Each row has a name. After each piece below comes the name of the row it's from, unless a question asks for something else. Each question is about the rows just above it.

[155 103 165 115 143 130 165 122 163 119 134 157 157 140 158 109 143 128
  93 159 156  99 165 117 160  94 141 166] : bibo
[168 103 175  77 161  98 160  84 177 148  92 154 154 141 183  75  97  88
  91 136 139  75 173  79 166 112 114 172] : Kegib
[132 156 125 100 141 107 107  98 148 167  93 133 130 116 148 112  88  95
 158  84  90 118 126 102 139 182 112 127] : Dovot
[ 83 161  84 170  88 163  88 168  91  98 166 102 100  97  73 171 162 169
 153 107 107 159  81 172  92 136 148  86] : fipe
[148 117 153 100 150 101 148 100 143 153  94 139 139 141 154 103  89  95
 125 131 135 120 155  99 144 137 109 152] : rafo
Number of entries in [155 103 165 115 143 130 165 122 163 119 134 157 157 140 158 109 143 128
  93 159 156  99 165 117 160  94 141]:  27
How many entries does [148 117 153 100 150 101 148 100 143 153  94 139 139 141 154 103  89  95
 125 131 135 120 155  99 144 137 109 152] have?  28
Number of entries in [ 83 161  84 170  88 163  88 168  91  98 166 102 100  97  73 171 162 169
 153 107 107 159  81 172  92 136 148  86]:  28
The row with [134 157 157 140] is  bibo
The next entry after [148 100 143 153  94 139]:  [139]

[148 105 154 130 160 122] : Fizis
[ 98 102 106 102  82  78] : kofe
[147 150 142 152 146 123] : Kav
[130 110 148 107 148 104] : Bogof
Number of entries in [ 98 102 106 102]:  4
which: [148 104]  Bogof
which: [150 142]  Kav

[ 87 115 144 105  84 122 181  89  81 138 117] = Neruv
[134  91 127 135 114 146 157  89 130 115  73] = Sira
[139 141  90 129 110 149 145  89 116 132 107] = dolop
[141  90 149 145 110 129 139  89 126 136  99] = von
[143  93 145 105 148 142 133  89 120 100  83] = buta
[146  90 154 139 111  85 147  89 114 133 102] = refil
[122  93 145 133 105 142 148  89 127 141 107] = Zusu
[128  92 137 143 104 173 145  89 115 110  86] = Litaz
[145  92 126 133 110 139 147  89 135 168  95] = fos
[136  78 141 125 111 124 146  89 129 159 134] = tegi
[113  91 154 134 107 146 146  89 151 141 112] = labu
Give the next entry after [ 89  81 138].  [117]
The row with [ 93 145 133 105 142 148] is  Zusu
What is the next entry after [141  90 149 145 110 129 139]?  [89]

[127 131 132 132 132 149 137 128 120 130 114 149 138 128 136 125 116 120
 136 126 126 136 120 127 126 136] : nasu
[130 135 127 125 121 127 118 124 141 132 119 133 130  97 145 121 139 118
 121 126 130 123 139 131 136 122] : dasof
[126 129 135 132 150 121 143 138 127 129 131 145 136 147 135 142 119 127
 122 138 137 128 134 120 123 131] : Soke
[129 128 120 130  96 148 133 117 131 139 136 172 122 141 131 125 136 121
 123 126 134 122 135 136 133 125] : Ponik
[128 120 144 135 130 150 153 131 117 132 147 143 135 140 139 109 125 132
 112 133 127 121 131 119 128 108] : mozut
[139 137 172 122 141 131 125 136 121 123 126 112 132 132 120 141 133 120
 127 131 119 129 117 142 120 123] : Valem
[131 130 129 116 150 104 127 120 117 132 135 131 121  98  88 143 126 125
 120 135 117 133 139 127 132 132] : fodib
[126 132 119 120 139 123 150 122 130 129 120 128 137 111  84 122 136 131
 125 116 127 127 134 146 132 114] : nekur
[125 132 131 127 103 115 141 135 118 122 133 152 121 177 124 131 132 131
 124 125 111 120 130 122 124 116] : led
[125 132 131 127 103 115 141 135 118 122 133 152 121 177 124 131 124 131
 124 125 111 128 130 122 124 116] : Bimo
[128 121 136 123 140 165 123 122 115 133 134 140 142 147 135 136 110 128
 118 129 146 119 145 114 144 123] : mel
[125 132 131 127 103 115 141 135 118 122 133 152 121 177 124 131 132 131
 115 132 129 121 135 111 117 105] : Lus
Which row holds [139 136 172 122 141 131 125 136 121 123 126]?  Ponik
Which row holds [125 132 131 127 103 115 141 135 118 122 133 152 121 177 124 131 124 131
 124 125 111 128 130 122 124 116]?  Bimo
Where do [142 147 135 136] appear?  mel
The row with [150 104 127 120] is  fodib
Which row holds [129 128 120 130  96 148 133 117 131 139 136 172 122 141 131 125 136 121
 123 126 134 122 135 136 133 125]?  Ponik
which: [125 132 131 127 103 115 141 135 118 122 133 152 121 177 124 131 132 131
 115 132 129 121 135 111 117 105]  Lus
The row with [132 120 141 133] is  Valem

